Each row below has a hidden score, from 0 to 40, with 20 about the middle. What is it? The score is a weighted sum of the row's numbers plus the product of two more (or one squared), each taken from its middle value.
   0.6  -1.1  -0.8  -0.9   0.9  -0.8  -0.6   0.2  -0.2   0.8  -0.8  -0.1  -0.2  -0.1   0.2   0.3 -> 22
   0.6  -1.0  -0.2  -0.4   0.8   0.3  -0.7  -0.6  -0.9  -0.4  -0.4   0.3   1.2   0.6   0.1  -0.4 -> 20
  -1.1   0.8   1.2   1.0  -0.9   0.0   0.7   0.4   1.1   0.7  -0.6  -0.1   0.1   0.3  -1.2   0.5 -> 15
   0.7  -0.4  -0.8  -0.5  -0.6  -0.8  -1.2  -1.0   1.4  -0.7   0.2  -0.2  -0.2  -0.4  -1.4  -1.0 -> 18
  -0.3   2.6  -1.8  -0.6  -1.0  -1.0  -1.3   0.9  -1.6   0.1   0.9   3.0   0.8   1.2  -0.6  -0.9 -> 13
  -0.6   0.2  -0.3   0.3  -0.7   0.4   0.0  -1.3  -0.9  -0.8  -1.2   0.1   0.3  -0.9   0.7  -0.5 -> 16
   0.2  -0.5  -0.8  -0.6   0.4  -0.2  -1.0   0.0  -0.8   0.8   0.1  -0.2   0.4  -0.4   0.3   0.2 -> 23
  -0.8  -0.2  -0.5   0.6   0.1   0.3   0.5  -0.7  -0.5  -0.9  -1.1  -0.5  -0.2  -0.1   1.4   0.2 -> 18
  -0.8   0.2   2.2   2.5   2.8   1.9   0.1   1.5  -0.4   0.1   2.2   0.2  -0.7   1.9   1.3   1.9 -> 25
  -1.1  -0.5  -2.3  -0.9   0.8  -0.2  -0.7  -0.6  -0.7   0.7  -0.3   0.1   0.0  -0.2   0.4   0.4 -> 15
  -1.8  -2.4  -1.0  -0.7  -0.3  -1.7  -0.8   0.8  -0.1  -2.3   0.6  -1.0   2.9  -2.6  -0.5  -1.2 -> 17
  -0.9  -0.1  -1.3  -1.0   1.3   0.0  -0.2   0.6  -1.2   0.5   1.4   0.1   0.5  -1.1   0.4  -0.6 -> 14
  -0.6   0.0  -0.5  -0.1  -0.6   0.4  -0.1  -1.2  -0.6  -0.9  -1.1   0.2   0.5  -0.7   0.8  -0.2 -> 17
  -2.0   1.9  -0.5  -0.3   1.8  -0.8   0.9   1.1  -1.0   1.1   1.9  -0.7  -1.9  -2.3  -0.6   0.2 -> 6
   0.1  -0.8  -1.0  -0.1   0.9   0.2  -0.6   0.2  -0.7   1.5  -0.3  -0.2   0.0   0.0   0.2  -0.1 -> 22
  -0.7   0.2  -0.1   0.3  -0.7   0.2   0.1  -1.1  -0.6  -0.9  -1.0   0.3   0.1  -0.8   0.8  -0.2 -> 16
   0.5   0.0  -0.4  -0.4  -0.3   0.4  -0.8  -0.2  -1.5   1.1   0.0  -0.3  -0.1  -0.1   0.2  -1.0 -> 24
  -2.9  -0.2  -0.8  -1.4   2.3  -0.4   0.3   1.3  -2.9   1.9   4.4  -1.4   0.5  -2.8  -0.1  -1.1 -> 13
  -0.4  -0.3   1.1   1.4  -0.2   1.9  -0.3  -1.2  -0.7   1.1   0.6   1.2   0.9   1.4   0.5   0.1 -> 21
   0.9  -0.2  -1.3   0.2   0.7  -0.8  -0.5  -0.5   1.1   1.0   0.0  -1.1  -1.6   0.0  -1.9  -1.0 -> 34
   0.3  -0.4  -0.9  -0.5   0.3   0.1  -1.0  -0.1  -0.7   0.0  -0.1   0.2   0.7   0.1   0.4  -0.3 -> 21
   0.5   0.2   1.8   0.2   0.2  -1.4   0.3   0.9   0.4   1.1   0.8  -0.3   0.2  -0.2   0.8   0.6 -> 26
  -0.1  -0.7  -0.7  -0.6   0.0  -0.1  -0.9  -0.1  -0.5   0.4  -0.3  -0.1   0.8  -0.1   0.6  -0.2 -> 22
  -0.8   0.2   0.0   0.4  -0.7   0.1   0.3  -1.3  -0.6  -1.0  -1.0   0.0   0.2  -0.8   0.8   0.1 -> 16
  -0.3  -0.5  -0.8   0.8  -0.8   0.4   0.1  -0.7   0.1  -1.4  -0.8   0.1   0.0  -0.4   0.0   0.0 -> 15
   1.7   0.3   0.1  -0.9  -0.3   0.2   2.7   2.3   0.5  -1.1   0.3  -0.8  -2.2   0.2   0.1   1.1 -> 23
  -0.6   0.1  -0.7   1.4   0.8   0.8   0.9   0.1  -1.2   0.2  -1.5  -1.0  -0.8  -0.1   0.4   0.3 -> 19
   0.1  -0.7  -0.7  -0.6   0.0  -0.1  -1.0  -0.2  -0.5   0.7   0.1   0.1   0.7  -0.2   0.3   0.0 -> 22
  -0.7   0.4   0.8   0.7   0.9   1.6  -0.1  -0.5  -0.4   0.8   1.5   1.0   0.3   1.7   0.5  -0.1 -> 16
  -0.5   0.0  -0.3   0.4  -0.7   0.2   0.0  -1.4  -0.6  -0.9  -1.1   0.0   0.5  -0.6   0.6  -0.1 -> 16
  -1.3   0.1   1.5   0.4  -0.6  -0.5   1.0   0.5   1.4   1.3   0.0   0.2   0.3   0.8  -1.0   0.2 -> 15
   0.6  -0.5  -0.6  -0.1  -0.6  -1.1  -0.6  -0.8   1.4  -0.8   0.2  -0.4  -0.3  -0.1  -1.0  -1.1 -> 23
   0.7   1.0   0.7   0.6   0.2   0.2   1.5   3.0  -0.6  -0.5  -0.3  -0.1  -0.1  -0.1   0.0   1.4 -> 29
  -0.3   0.7   1.2   1.2   0.4   1.6   0.2   1.0   1.5  -1.1  -0.2  -0.2  -0.2   1.5  -0.3   1.4 -> 25
  -1.0   0.1   0.0   1.1   0.7   0.5   0.9  -0.3  -1.3   0.6  -0.9  -0.8  -1.0  -0.5   0.5  -0.2 -> 16
   1.6   1.3   1.5   0.5  -0.2  -0.5  -0.1   0.6   0.5   0.6   0.3  -1.0  -0.5  -0.8  -1.6   0.5 -> 24
   0.4   0.5   2.1  -3.5  -0.6  -2.6   0.4   0.4   1.0   1.8   2.2  -0.1  -1.0   1.1  -1.1  -0.1 -> 23
   0.8  -0.3  -0.9  -0.6  -0.8  -1.0  -1.2  -0.7   1.4  -0.4   0.1  -0.4  -0.3  -0.2  -1.4  -1.1 -> 21
   0.1  -1.0   0.3   0.0  -1.1   0.8   0.8  -1.5  -1.0  -1.7  -0.4   0.1   1.0   0.6  -0.1  -0.5 -> 18
  -0.5   0.0  -0.4   0.7   0.2   0.4   0.3  -1.0  -0.8   0.1  -1.3  -0.5  -0.3  -0.4   0.5  -0.1 -> 17
  -0.1  -0.7  -0.8  -0.8   0.3  -0.3  -1.2  -0.1  -0.4   0.6   0.1   0.1   0.5  -0.1   0.2  -0.1 -> 20
   0.0  -0.5  -0.8  -0.4   0.1   0.0  -1.0  -0.2  -0.5   0.6  -0.1   0.2   0.7  -0.3   0.3  -0.3 -> 20
  -0.7   0.1  -0.3   0.2  -0.5   0.1   0.0  -1.1  -0.5  -1.0  -1.0   0.2   0.2  -0.6   0.8  -0.2 -> 16
   1.3   0.6   0.5  -4.0  -2.3  -1.3   0.5  -1.6   0.0  -0.3   1.3  -0.7  -1.8   3.0  -1.5  -3.8 -> 30
   0.1  -2.0  -0.1  -0.8  -0.2   0.1  -0.6  -0.9  -0.7   0.6   0.7   0.4   1.8   0.6   0.9   0.3 -> 26
  -0.8   0.1  -0.4   0.2  -0.6   0.4  -0.1  -1.5  -0.7  -1.1  -1.2   0.3   0.4  -0.8   0.7  -0.2 -> 15
  -0.8   0.4  -0.4   1.2  -0.7   1.9   0.0  -1.1   0.1  -1.5   0.2   0.7  -0.7   0.4   1.3  -0.6 -> 14
  -0.8  -1.2  -1.4   0.1   0.1   0.5   0.8   2.5  -0.2  -0.8  -0.4  -1.2  -0.2   0.8   2.3   0.7 -> 33
  -0.1  -0.5  -0.7  -0.8   0.1   0.0  -1.0  -0.1  -0.4   0.6   0.1   0.0   0.6  -0.5   0.4  -0.4 -> 21
  -0.4  -0.3   0.6   1.2   1.5   1.5  -0.5  -0.1   0.2   0.7   0.9   1.1   0.1   0.8   1.0   1.2 -> 18
   0.2  -0.5  -0.5  -0.4   0.2  -0.2  -1.1  -0.2  -0.4   0.5   0.1   0.0   0.8   0.0   0.3  -0.3 -> 22
   0.3  -0.1  -1.1  -0.9  -0.9   1.0   1.5  -0.6  -0.5  -1.5  -1.0   0.4  -0.8  -0.5   0.5  -0.1 -> 14
  -2.4  -0.8  -0.8   0.3  -0.1   0.3   0.8   0.0  -2.1  -0.2   0.3   0.4   0.8  -2.8   1.5  -0.3 -> 18
   0.6   1.3   1.5   0.3   0.5  -1.4   0.7   0.8   0.7   0.1   0.1  -0.4  -0.8  -0.1  -0.4   0.1 -> 19
  -1.7   0.7   1.6   1.9  -1.8   2.4   1.8   1.7   0.2   0.5  -0.1   0.4   0.0   0.5  -2.5  -0.1 -> 18
   0.9  -1.5   0.0   1.0   3.5  -0.3   1.0   0.8   1.1   0.9  -2.3   1.1  -1.4   1.3   0.8   1.6 -> 18
  -0.8  -0.8   0.7  -2.9  -1.1  -1.1   0.1  -1.3  -0.3   0.2   0.8   0.8   0.0   0.5   0.1  -0.5 -> 15
  -1.3   0.2   2.0   2.3   3.7  -2.1   0.3   0.3   0.9  -1.7  -0.7  -1.1   0.0   1.5   2.2  -0.6 -> 16
   0.1   1.5   1.2   0.0   0.5  -0.9   0.8   1.0  -0.4   0.6   1.1  -0.6  -1.0  -1.2  -0.6   0.1 -> 16
   1.9  -2.0  -3.6  -0.1  -0.3   2.6   2.0   5.6  -1.4  -1.8  -0.6   1.1   0.3   0.6   0.4   0.8 -> 38
   0.0  -0.6  -0.5  -0.7   0.1   0.0  -1.0   0.0  -0.5   0.6   0.1   0.3   0.5  -0.4   0.4  -0.2 -> 21
   1.3  -0.2  -0.7   0.1  -0.2  -0.6  -0.6  -0.7   0.8  -0.2   0.5   0.0  -0.8   0.0  -0.9  -0.4 -> 29
   0.9  -1.4  -1.8   0.4   0.3   0.6  -1.2   1.0   0.3  -0.7   0.2   0.4   0.0   0.7  -0.8  -0.4 -> 20
   0.7  -1.4  -0.4  -1.3   1.2  -0.5   0.3   0.1  -0.5   1.0  -0.3  -0.2  -0.2   0.6   0.0   0.2 -> 23
   0.1  -0.5  -0.5  -2.6   0.3  -1.0  -0.2   0.8  -0.6   1.3   0.2   0.2   0.4  -0.7   0.6  -0.2 -> 24
  -1.0   0.0  -0.5  -0.2  -0.4  -0.3   0.1  -0.5  -1.2  -0.7  -1.1   0.1   0.4  -2.0   0.8  -0.2 -> 19
  -1.7   0.1  -0.5   0.1   0.2  -0.2   0.1  -0.6  -1.2  -1.0   0.2  -0.4   0.5  -1.7   0.6  -0.5 -> 14
  -0.1  -0.1   0.3   1.4   0.6   1.4  -0.6  -0.2   0.5   0.4   0.7   0.8   0.1   1.2   0.5  -0.4 -> 18
   0.9   1.9   0.9  -0.1  -0.8  -1.1   0.5   0.6   0.6   0.5  -0.2   0.3   0.2  -0.2  -0.9   0.2 -> 19
  -0.7   0.1  -0.4   0.3  -0.6   0.4   0.1  -1.5  -0.6  -0.9  -1.1   0.2   0.2  -0.5   0.7  -0.1 -> 15
   1.1  -0.4  -1.1  -0.6  -1.3  -1.1  -0.8  -0.2   1.5  -1.0   0.5   0.0   0.2   0.6  -2.0  -1.8 -> 25
  -0.2   0.3  -0.8   0.2  -1.3   0.4  -0.3  -1.7   0.2  -1.4  -1.1  -0.4  -0.4   0.0   0.4  -1.5 -> 15
   1.1   0.7   1.1  -1.0  -0.2  -0.3   1.9   0.8   1.6  -0.6   3.0  -1.1  -1.2  -1.5   0.1   0.1 -> 15
  -0.7   0.0  -0.3   0.2  -0.5   0.1   0.1  -1.3  -0.5  -1.1  -1.0  -0.2   0.3  -0.3   0.9  -0.4 -> 16
   0.3  -2.9   0.1   0.1  -2.4   0.8   1.5  -2.2  -0.3  -1.4  -1.6   1.3   2.8  -0.3   0.9   0.9 -> 20
   0.0  -0.6   0.1   0.1   1.1   1.1   0.5   0.3   0.0   0.8   0.3   1.1  -0.4   1.0   0.5   0.5 -> 16
   0.1  -0.2  -0.7  -0.7   0.6   0.0  -1.1   0.1  -0.7   0.1  -0.1   0.2   0.9  -0.4   0.1  -0.1 -> 21
   1.0   0.9   1.7  -0.2  -0.5  -0.4   1.0   0.4   0.0   0.7   0.9  -0.7  -0.6  -0.1  -1.1   0.4 -> 23
  -1.1   0.5   0.9   0.9  -1.0   0.1   0.5   0.6   1.1   0.8  -0.6  -0.1   0.1   0.5  -1.6   0.5 -> 16
   0.1  -1.9   0.0  -0.8   0.1  -2.0  -1.2  -0.5   1.7   0.9   1.0  -0.4   0.5   0.5   1.3  -0.9 -> 32
  -0.2  -0.5  -0.7  -0.5   0.0   0.3  -1.1  -0.2  -0.5   0.5   0.2   0.2   0.6   0.1   0.5  -0.4 -> 21
  -0.7   0.0  -0.3   0.3  -0.4   0.2   0.1  -1.5  -0.7  -0.9  -1.1   0.1   0.4  -0.6   0.4   0.1 -> 14
  -0.4   0.0   0.0  -1.2  -0.8  -1.1   0.6  -1.3  -0.5  -2.4   0.5   0.2   1.5   0.8   0.4  -0.5 -> 16
   0.7   1.3   0.7  -0.9   0.2  -0.7   1.9   1.3   0.4  -0.3   0.2  -0.3  -2.1  -0.7  -0.5   0.5 -> 15
  -0.6   0.0   0.5   1.2   0.9   1.2  -0.5  -0.4   0.0   1.0   0.3   1.4   0.3   0.5   0.5   0.7 -> 15
   0.0   0.4   2.0   0.3   1.3  -1.9   0.4   1.0   1.9   0.1   0.1  -0.3  -1.6   0.4  -0.4   0.2 -> 16
